Here are some points, each followed by its number:
[-0.21 -0.84 -2.14  0.06  0.01  0.31 -0.03  0.43] 0
[-0.83 -0.27 -1.50  1.13 -1.00 -0.68  0.30  1.73] 1
[ 0.45  1.23  0.60 -0.04 -0.34  0.45 -0.35 -0.58] 2
[ 1.23  1.59 -0.19  0.05 -0.42  1.28 -0.67  0.37] 3
[-0.30  0.12  0.22 -0.07 -2.47  0.91 -0.28 -0.11] 4
[-0.24 -0.86  1.23 -0.14  1.35 -1.22 -0.05 -1.26] 5
[-0.71 -0.04 -0.63  0.06  0.28  1.11 -1.00 -0.16] 6
[ 0.28  0.45  0.54  0.34  1.47  0.78 -0.16 -0.29] 7
[-1.45 -0.68 -1.62  1.41 -1.90  0.83 -0.62  0.99] 8
[-0.19  0.40 -0.89 -1.33 -0.62  0.44 -0.02  0.69] 9
[-0.64 -0.05 -1.65 -2.43  1.08 -0.51  1.48 -0.78] 10
Which three points above are nearest to each new point by angle? Their numbers follow each, nearest first.
[ 0.27 -0.36  0.59 -1.02  1.37 -0.52 -0.33 -0.90] 5 7 10
[-1.21 -0.82 -1.55  0.75 -1.54 -0.15 -0.58  0.17] 8 1 0
[ 0.38 -0.05  0.59  0.30 -1.71 -0.05 -0.20  0.65] 4 8 1
[ 0.48  1.00 -0.20 -2.15 -0.26 -0.74  1.12 -0.97] 10 9 2
[ 0.01 -0.14 -0.58 -1.82 -1.43  0.77  0.37  0.16] 9 4 10
[ 0.67 -1.52  0.17 -0.57 -0.52 -1.58  0.54 -1.44] 5 10 0
[ 0.20  0.65 -0.39  0.04 -0.76  1.82 -0.39 -0.40] 3 4 6
[-1.41 -0.07 -0.85 -0.18 -0.24 -0.43  0.50  0.39] 1 8 0
[-1.35 -1.81  0.25  2.87  0.57 -2.77 -0.29  1.17] 1 5 8
[-0.12  0.36  0.16  0.58  1.34  1.20 -0.54  0.10] 7 6 3
[-2.83 -0.77 -0.09  0.42  2.65 -0.37  0.84 -0.44] 5 10 7
[ 0.03 -0.04 -0.60 -0.38 -0.41 -0.96  0.23 -0.62] 10 0 5
[ 0.41  0.14  0.51 -0.24 -1.43  0.46 -0.28  0.76] 4 3 9
[ 0.21  1.15  0.15  0.48 -0.19 -0.53 -1.25 -0.55] 2 3 7
[-1.32  0.27 -1.74 -1.03 -0.91  1.24  0.24  0.17] 9 0 8
[ 0.38 -0.25 -1.24  0.19  0.02  0.61  0.72 -0.95] 0 10 6
[-0.04 -0.77 -0.47  0.45  0.38  0.04  0.17 -0.46] 0 5 6
[-0.29  0.77  0.05  1.35  1.23  0.41 -0.64  0.05] 7 6 3
